(in the rows, 128 means zero)
One turn moves every row onto another: examples first, then more rows asked:
bizo: [ 93 121 143 124 140 123 164 200 137 164  97 117 131 128 103 139 148 161
 123 131 157 151 115  94 132 114 128 138 181 166]
gakeb: [121 114 163 116 142 133 171 184 139 129 117 142 144 108 115 143 135 141
 153 128 144 103 138 121 145  94 140 143 155 159]
Fesid: [122  98 153 113 125 128 140 156 134 138 136 118 143 141 115 187 116 148
 134 142 144 160 106 144 169 133 115 124 119 147]
fet: [103 123 138 121 146 121 165 132 128 121 138  99 143 134 122 138 145 157
 132 119 140 166  62  85 130 111 140 110 148 140]
vam: [ 94 114 138 109 129 165 143 178 114 100 164 123 163 130 140 148 115 144
 132 120 131 147 102 149 143 122 138 151 146 150]
nuz: [102 112 179 134 165 128 141 167 127 142 134 107 121 139  97 151 118 156
 131 128 130 127  96 112 108  94 162 129 154 154]
vik: [106 118 164 150 123 122 142 165 125 124 144 110 145 140 126  86 146 162
 126 161 144 140 106 113 138 118 160 102 143 127]
Gukab: [109 141 138 130 143 139 184 168 122 145 109 109 144 124 136 154 150 114
 141 130 163 148 144 107 178 103 121 136 141 141]
filap: [120 124 139 127  98 116 161 147 119 157 128  99 140 136 139 116 135 117
 119 145 176 168 115 125 151 125 125 122 153 111]
pimi: [ 99 100 141 108 124 146 110 168  93 128 139 121 148 136 138 175 143 144
 138 117 119 155 131 126 139 119 147 102 143 116]
didi: [ 90 118 127 125 155 128 141 195 126 175 105 122 137 132 127 125 156 138
 118 128 150 140 137 110 148  83 134 113 175 156]
gezol: [111 122 137 112 151 109 159 193 132 150 115 139 142 107 128 118 139 175
 123 140 135 173 103  94 151 106 141 139 171 164]
Vivub: [107 106 178 103 147 135 133 189 118 121 153 133 127 109  93 110 150 169
 130 127 118 152  98 122 133 100 122 118 163 124]
Nufam: [101 136 158 111 140 125 134 143 112 124 116 114 145 151 141 159 134 171
 150 128 128 152 113 126 205 125 145 117 159 119]
Rimig: [ 76 121 125 104 159 139 157 188 116 170 118 102 144 119 126 109 145 138
 114 162 137 147 114 120 161  96 128 138 168 149]
neku: [104 123 160 161 123 140 141 156 122 111 136 132 137 166 135 142 141 158
 135 111 150 140 121 156 178 104 125 148 153 145]
nasev: [108 133 164 110 140 120 140 142 114 137 120 125 147 150 141 161 134 158
 151 128 129 165 114 123 203 134 151 116 158 125]
Fasal: [112 112 154 113 163 127 150 148 115 169 128 114 131 134 145 163 117 112
 126 106 159 164 111 124 134  80 146 144 163 139]
lig: [105 115 121 120 130 117 148 185 115 173 120 111 123 111 102 117 145 146
 109 165 125 155 110 122 143 104 109 136 154 140]
Gif: [114 105 148 117 119 128 136 167 135 128 132 124 145 141 117 186 115 158
 134 135 154 149 111 145 166 131 115 130 115 141]
Kiret: [ 90 138 150 127 110 152 141 157  95 114 132  96 131 151 107 151 137 153
 139 110 114 135 112 132 146 134 134 136 187 122]
zib: [114 121 138 121 153 120 163 146 129 130 145  95 142 152 130 137 142 153
 130 128 137 175  67  84 130 113 137 109 150 140]
puzi: [ 97 111 172 135 161 135 139 150 125 136 126 108 124 121  97 159 126 156
 132 116 137 125  96 111 110  91 160 118 149 156]
rese: [109 118 172 167 126 137 146 156 118 116 143 135 138 164 126 137 138 147
 133 114 139 139 119 158 173 109 130 153 158 153]
Rok: [103 101 142 141 139 116 148 187 111 157 125 138 130 116 127 107 167 162
 114 150 132 177 116 110 135  94 126 149 154 149]
pese: [102 113 154 117 164 139 149 138 111 159 126 110 138 116 143 159 120 115
 122  96 167 157 111 129 139  80 146 139 156 147]
nafiv: [ 93 110 148 120 134 170 146 175 121 100 167 118 164 134 133 140 116 136
 128 128 122 144 100 151 146 118 142 140 157 156]
Sipuz: [100 101 143 111 122 146 115 160 107 137 139 122 149 143 136 177 147 133
 140 124 122 164 128 124 143 124 147  88 147 119]
zubi: [ 97 118 161 143 122 116 142 145 119 120 142 120 149 126 122  87 153 165
 129 146 149 139  98 113 146 116 161  99 137 125]
zimog: [109 122 141 132  99 113 156 135 110 152 129 105 143 125 125 111 142 122
 117 129 181 160 112 130 154 122 121 124 145 112]
Gezi: [ 96 125 173 112 134 131 145 150 111 156 123 105 144  96 117 119 100 131
 122 140 171 127 123 152 159 114 154 141 151 135]
kabo: [ 88 141 158 134 107 150 147 162 105 113 135 105 136 151 102 144 134 140
 138 115 114 136 109 133 147 141 142 133 194 130]
Vig: [101 125 177 115 133 130 147 166 118 157 123 110 139 109 126 118  98 127
 126 152 163 127 128 150 150 110 165 146 162 130]
munos: [ 94 132 151 118 146 140 147 174 101 140 144  99 126 125 112 124 163 141
 117 128 135 196 104 107 163 112 102 109 149 107]
bem: [ 98 162 157 144 146 151 147 183 113 139 129 103 126 115 102 106 140 140
 128 146 135 138 142 125 176 112 130 112 141 132]
sezuz: [118  85 158  88 142 123 171 174 129 129 131 136 144 117 127 160 157 141
 142 112 145 161  99 104 134  93 110 142 163 135]

puzi goes to fet
sezuz goes to Vivub
Nufam goes to neku
And these:
didi goes to bizo
rese goes to Fesid
filap goes to Vig

One turn moves every row onto another: examples first, then more rows asked:
nafat: [ 91 174 126 142 131 112  90 175 167  78 162 110 100 113 136 125 125 151
  66 101  91 108 175 121 168 117 112 143 104  86]
taraf: [151 157 120 157 159 118  80 174 171 126 129  84 149  92 141 122 116 121
 122 129  97 147 121 116 166 114 135 160 111 107]
reg: [121 160 150 145 128 105  56 151 170 109 134  67 106 121 139 123 126 144
 111 119  70 119 150 113 197 139  84 132 116  85]
Tuleg: [115 155 139 127 111 121  95 180 155  93 105  86 132 129 134  98 146 152
  68 116  80 112 151 109 185  96  85 132 103  68]
sibe: [138 146 109  92 157 134 131 173 176 101 123  80 146 122 119 103 131 157
 110  96 108 160 149 115 178 105  94 124  86  93]
Tozak: [106 164 127 118 143 117  89 166 153  90 155 119 143 116  89 163 107 177
  94 107 121 149 131 108 166 121 122 151 127 118]
kas: [111 153 141 125 117 118  95 178 154  86 105  86 141 138 134  94 139 152
  69 116  76 110 142 108 184  99  87 134 106  70]
rero: [148 160 121 162 160 122  77 173 167 129 137  90 144  98 138 125 106 125
 117 142  94 148 128 110 178 107 130 167 103 109]
zipo: [ 89 171 126 143 128 117  90 169 163  82 159 110  99 111 135 132 133 158
  68 105  93 105 177 119 175 120 106 139 109  82]
ruvuz: [146 157 121 164 155 132  78 176 165 126 133  86 152  95 137 122 111 131
 125 144  90 144 122 107 175 114 132 161 109 102]
zit: [ 89 176 124 143 131 115  84 165 157  79 157 107  97 110 132 121 128 146
  69 100  98 113 184 122 173 114 114 143 106  90]
Busus: [103 167 124 127 137 122  87 163 158 101 145 119 146 119  87 162 100 175
  95 104 125 146 141 107 168 126 118 149 128 120]
bibav: [111 167 129 125 148 117  87 154 154  93 144 120 152 112  89 153 103 174
  87 103 117 149 128 108 164 122 121 153 132 125]
lunez: [145 138 100 100 159 140 130 174 173  92 128  81 144 124 116 107 133 158
 109 104 111 155 137 115 185 111 102 120  89  89]
gis: [142 138 101 102 169 135 128 164 171  96 124  79 144 125 114 113 128 161
 110  98 107 156 141 119 174 114  96 112  96  97]
gigo: [148 146  98  92 153 129 125 176 181 101 127  79 144 119 118 105 130 163
 109  96 105 164 150 116 178 107  97 123  97  94]
galit: [113 144 138 125 121 119  89 180 151  92 106  91 137 128 131  89 132 159
  57 115  74 122 148 102 173 105  81 134 104  69]
nin: [ 96 175 126 144 134 119  81 170 165  79 154 112  97 101 132 116 131 153
  73 100 101 102 177 130 169 117 107 149 110  97]
Runum: [146 166 127 158 162 127  75 166 163 128 135  85 152 100 145 119 115 131
 124 145  86 149 127 109 176 115 130 166 108 104]
Geni: [109 147 141 122 118 115  94 181 147  91 107  86 139 131 131  95 137 156
  66 118  69 116 151 107 179  95  94 129  97  73]
fupif: [153 168 126 153 161 121  86 166 167 124 137  93 149  99 147 125 116 127
 117 146  87 152 125 109 174 122 133 165 113 100]
Kado: [ 96 159 127 125 145 118  96 163 154  97 146 126 150 120  87 158  98 177
  93 108 116 147 136 111 173 116 113 153 125 119]
pir: [141 140 103 102 162 136 131 172 176 105 120  78 140 127 116 106 123 158
 116 103 111 155 147 116 189 106  94 121  89  99]
lol: [118 160 139 145 117 101  52 146 167 106 137  63 113 121 143 123 126 146
 111 122  73 115 155 103 205 132  91 134 111  93]
Mivoz: [106 168 119 119 146 117  86 160 151  96 144 125 153 121  91 162 112 178
 101 108 118 141 140 120 167 117 117 155 140 112]
mulil: [124 167 141 152 116 110  51 154 166 106 140  64 104 117 141 124 128 153
 101 127  68 122 156 102 197 125  88 136 118  90]
pofo: [150 160 120 160 150 125  73 177 165 121 133  84 146 104 137 126 118 124
 122 143  97 155 120 111 173 116 136 161 110 104]
miza: [ 96 166 123 123 145 116  83 160 153 103 148 123 151 119  94 161 107 179
  98 103 120 146 146 115 165 122 117 153 129 116]
nitov: [123 166 136 149 121 107  46 153 172 103 141  58 105 126 140 120 124 150
 107 120  74 120 155 107 198 126  91 137 119  92]
Sibu: [145 146 108 100 160 144 134 173 173  96 128  80 140 121 113 109 124 155
 111 104 109 155 148 113 177 104  94 117  86  94]

miza goes to sibe
lol goes to zit
And these:
zipo goes to Tuleg
kas goes to nitov
galit goes to reg
Tozak goes to lunez
Busus goes to Sibu
taraf goes to bibav
Kado goes to pir
gigo goes to fupif

One turn moves every row onto another: examples first, then more rows asked:
mif: [ 96  88  95 156 133  90 133 127 131 146 119 123 141 128 141 135  96 157
 126 125 110 148 104 154 143 126 146 117]
Boku: [132 119 120 134 164 112 143 170 108 163  99 128 147 127 111 141 104 151
 176 150 146 118 132 142 122 124 146 177]
Dut: [137 126  97 132  90 118 154 153 139 139  95 110 152 157 137 148 110 143
 101 134 151 122 134 144 124 114 147 194]
ruv: [102 100  97 110  91 124 148 180 164 155 120 130 111 147 133 148 117 163
 167 124 148 154 116 141 127 125 166 162]
kibem: [136 130  98 128 132 118 162 137 124 154  98 114 150 143 132 138 106 155
 117 139  75 179 131 142 126 122 150 147]
Lebop: [104  92  97 155 130  92 136 125 131 142 121 119 143 129 153 132  95 157
 127 124 116 149 100 161 147 127 136 117]
Lotek: [150 127 124 135 157 116 149 166 109 154 103 120 149 130 132 136 102 152
 177 147 159 123 123 155 129 126 127 176]
Ses: [145 133 101 130 128 120 165 133 126 148 101 110 151 145 142 135 107 153
 118 138  82 181 129 149 129 123 141 144]
Refe: [146 130 101 130 127 122 163 131 129 141 100 108 157 143 141 140 112 144
 127 145  83 180 135 150 125 120 148 138]
tulov: [128 118  95 133  93 116 149 153 141 139  93 114 154 154 123 153 114 134
 108 140 144 118 145 135 116 110 164 189]
borum: [139 117  84  97 105 116 151 150 139 150 119 133 152 145 107 141 112 146
 156 123 190 144 154 137 127 118 165 140]
Rifi: [150 126  87  96 102 117 157 150 137 149 120 129 149 147 123 134 105 156
 148 116 198 148 142 146 136 123 147 146]
totis: [138 121  98 134  90 119 151 150 142 131  96 109 156 156 135 151 116 133
 109 141 152 121 141 144 119 110 155 187]
Nug: [107 132 101 174 165  96 154 138 144 159 141 116 130 137 128 134  95 172
 156 109 123 137 131 145 130 116 143 127]
dapi: [138 126 121 133 162 112 147 170 106 165 100 126 142 129 121 135  98 160
 168 142 150 121 122 147 129 127 131 183]
pulu: [136 126 100 130 130 119 160 134 127 147  99 113 154 142 130 142 112 145
 125 145  76 178 139 142 122 119 156 140]
safal: [126 118  81  95 112 111 148 156 134 165 115 140 143 143  96 139 103 161
 142 114 182 143 149 128 128 121 167 151]
gik: [138 128  82  93 108 112 155 154 132 165 117 134 141 147 112 132  97 171
 135 107 189 146 137 138 137 125 148 157]
vazit: [145 120 124 136 158 116 146 165 112 151 102 122 153 127 123 141 108 142
 184 155 154 121 133 150 122 122 141 169]
zisu: [110 100 100 110  87 128 149 177 167 147 122 126 115 147 140 149 120 156
 174 129 153 154 118 146 127 123 165 156]
lubin: [116 105 100 109  86 127 151 177 165 148 123 124 114 148 148 144 117 161
 169 124 157 156 112 150 132 125 154 160]
vobo: [127 122  95 133  94 115 150 156 137 145  93 115 149 155 126 150 109 145
  98 133 144 119 137 136 120 113 156 196]
bev: [109 128 102 175 163  98 153 136 148 152 142 115 136 135 126 138 101 161
 167 117 125 136 139 145 125 113 150 120]
duvi: [107  89  99 157 129  94 136 123 135 135 122 118 148 129 153 135 101 148
 136 131 118 149 105 162 144 125 141 110]
vivu: [118 135 104 175 162  99 158 136 145 153 143 111 133 138 140 131  95 171
 159 110 131 139 127 153 134 117 132 126]
Zuga: [120 132 105 176 159 101 156 133 150 146 144 110 138 137 138 135 101 159
 169 117 132 139 134 153 129 114 140 117]
pev: [108 105  98 108  89 125 150 181 162 156 121 127 108 148 141 144 114 169
 162 120 152 154 109 146 132 126 156 165]
nele: [ 98  84  96 157 132  92 132 126 133 139 120 122 147 127 142 138 101 147
 135 132 112 147 110 155 140 124 151 110]

gik goes to safal
duvi goes to Lebop
And these:
pulu goes to Refe
totis goes to Dut
pev goes to ruv
Boku goes to vazit
Zuga goes to vivu

One turn moves every row onto another: examples first, then more rows asked:
Tem: [121 150 112 145 136 110 111 122 108 115 136 160 145]
mobov: [148 125 133 112 118 137 135 169 138 162 105 150 127]
kepar: [130 132  92 131 159 146  99 116 146 147 130 158 137]
Kis: [148 137  99 134 113 116 104 155 153 190 136 138 148]
Lali: [135 129  87 135 156 147 103 116 143 146 137 160 135]
vinir: [130 152 129 114 124 102 102 155 147 120 150 133 152]
Runu: [146 113 131 118 132 142 120 159 146 137  97 147 121]
potak: [146 114  75 125 122 117 124 115 127 173 123 150 142]
Tapo: [152 137  75 118 134 123 112 117 134 179 127 158 149]
kiro: [142 154 103 110 128  85 107 121 113 130 135 149 155]
Pipo: [127 152 116 123 144 106 104 127 115 112 149 153 146]
tef: [144 114 123 117 132 144 147 134 143 140 101 147 122]
Tari: [130 128 112 152 137 142  91 155 159 156 145 142 135]
gove: [148 141  79 114 136 121 112 115 140 181 121 154 150]
zezit: [132 106  86 138 146 142 108 119 124 145 128 158 133]
gumi: [157 108 121 126 129 142 146 135 133 142 103 142 124]
goga: [129 106 106 157 128 142 107 153 133 154 147 147 130]
vogib: [146 118 119 109 134 139 138 131 152 137  94 147 122]
ker: [140 156 118 173 125 108 118 129 133 153 146 156 135]
Zedo: [153 150 106 166 117  89 111 119 138 155 128 147 139]
Gesig: [141 154 114 165 140 114 103 127 113 147 133 170 137]
kupop: [153 147 101 157 132  96  96 117 119 149 116 163 141]
Difu: [132 148 138 107 142 115  96 149 162 126 130 135 145]
Rizi: [149 130 121 103 121 133 153 141 144 162 103 150 128]
lotet: [153 114 129 115 115 133 134 163 132 159  98 146 129]
ruf: [136 124 106 156 133 141  93 153 158 153 150 142 134]
Vodad: [154 132  93 138 111 116 102 153 149 186 138 140 147]
Dukos: [131 157 127  93 151 117 114 125 156 129 129 143 148]
sig: [158 104 127 130 124 141 135 150 131 144 103 140 123]
kiko: [138 151 110 145  99  81 115 138 123 141 134 139 153]
supi: [137 152  98 130 120  88 113 117 106 133 121 155 155]
daz: [123 148 124 159 115 103 113 144 125 122 148 143 144]
rez: [129 151 128 136 124  99 108 147 131 120 161 137 146]
kiv: [143 153 114 124 109  78 110 141 129 138 147 134 154]
Sul: [140 156 136  97 129 105  99 161 150 150 128 139 154]
pegom: [147 107 130 125 123 140 131 154 145 140  98 141 122]
zuzo: [161 110 126 125 120 139 141 154 124 157 104 144 128]
kosim: [143 115  95 144 104 118 122 150 136 182 142 139 140]
lef: [136 161 110  91 135 100 110 129 127 128 135 149 158]
vis: [159 114 121 121 124 140 152 139 126 155 105 146 128]
kuz: [140 158 118  99 115  89 106 149 136 138 139 137 161]
Lag: [149 121 121 107 123 138 151 141 129 160  99 153 129]
sogig: [125 155 122 107 142 113 106 134 137 111 146 146 151]
kip: [138 164 125  86 137 108 118 137 145 153 128 147 155]

Runu goes to mobov
gumi goes to sig
supi goes to Tem
And these:
goga goes to kosim
Dukos goes to Difu
tef goes to pegom
Tari goes to Kis
Lali goes to ruf
vinir goes to kuz
Zedo goes to kupop
kiro goes to Pipo

One turn moves every row onto another: examples first, then more rows asked:
pusu: [151 140 122 133 131 135 113 127 130 146 116 129 109 146 142 129 130 101
 164 116 116 138]
Durod: [107 146  97  98 123 122 129 123 141 145 136 124 137 127  98 166 147 118
 107 144 113 132]
gozu: [112 147  98  92 121 117 129 135 133 147 136 123 129 128 112 162 146 123
 101 128 109 140]
ket: [152 117 147 120 105 132 150 110 131 125 131 151 151 114 134 115 116 158
 111 152 133 128]
vep: [120 139 127 127 128  94 132 131 136 103 162 123 158 102 112 121 149 154
 120 110 138 139]
mam: [151 127 157 106 103 130 128 130 129 132 148 125 143 116 136 102 124 147
 110 144 132 125]
niz: [125 128 108 140 104 117 123 128 155  99 148 114 156  98 114 139 145 166
 119 117 140 134]
novu: [139 138 118 145 131 135 110 105 139 146 113 132 127 150 124 132 127  95
 169 141 118 129]
sarov: [120 138 121 136 121 111 132 124 154  98 158 119 160  97 101 131 151 153
 128 125 145 129]
Zaz: [113 125 106 138 104 100 112 119 142 108 146 115 167 108 117 131 135 165
 111 121 133 141]
nodom: [109 124 114 140 144 123 132 103 101 110 136 140 110 130 161 117 137 121
 161 122 132 129]
gafol: [122 146  97  95 125 126 145 137 138 140 133 133 120 119 113 169 150 128
 106 122 114 139]
liteb: [138 137 117 137 125 128  98 116 128 152 114 124 123 155 137 126 123  98
 160 128 112 137]
Bav: [ 97 116 103 145 128 123 109  93 102 117 131 128 124 139 160 118 128 122
 153 135 127 127]
Luz: [140 121 150 114  96 132 118 114 135 135 142 123 157 121 128 107 117 146
 108 162 131 121]
tiro: [110 114  96 147 114 144 107 106 116 113 128 117 109 130 165 129 134 131
 155 127 130 125]
rel: [143 134 117 147 137 129 127 104 130 143 104 151 124 148 133 134 122 104
 166 132 116 138]
molen: [154 131 110 145 126 140 122 117 135 141 102 141 112 144 143 140 125 112
 163 120 116 140]
kava: [115 129 115 135 121  89 133 117 132 104 147 134 166 107 119 127 136 163
 113 114 134 145]
tok: [145 124 153 120 108 135 141 106 140 126 141 139 158 115 119 111 123 145
 118 167 138 116]
Zaf: [109 145  98 103 132 117 147 115 138 140 130 142 139 125  98 169 145 122
 109 144 114 135]
zodip: [160 120 147 115  96 144 139 127 138 125 136 134 137 109 139 116 123 159
 112 142 134 125]
tepab: [111 122 104 152 128 151 121  99 128 105 134 123 111 124 146 131 143 120
 170 140 139 113]
Febe: [110 132 119 136 140 136 118 111 115 111 149 119 107 126 149 115 148 111
 169 130 137 115]
tomu: [117 140  91 105 124 125 150 122 140 138 123 144 130 122 110 175 145 132
 106 132 113 140]

Luz goes to zodip
niz goes to sarov
gozu goes to tomu
And these:
liteb goes to molen
tiro goes to tepab

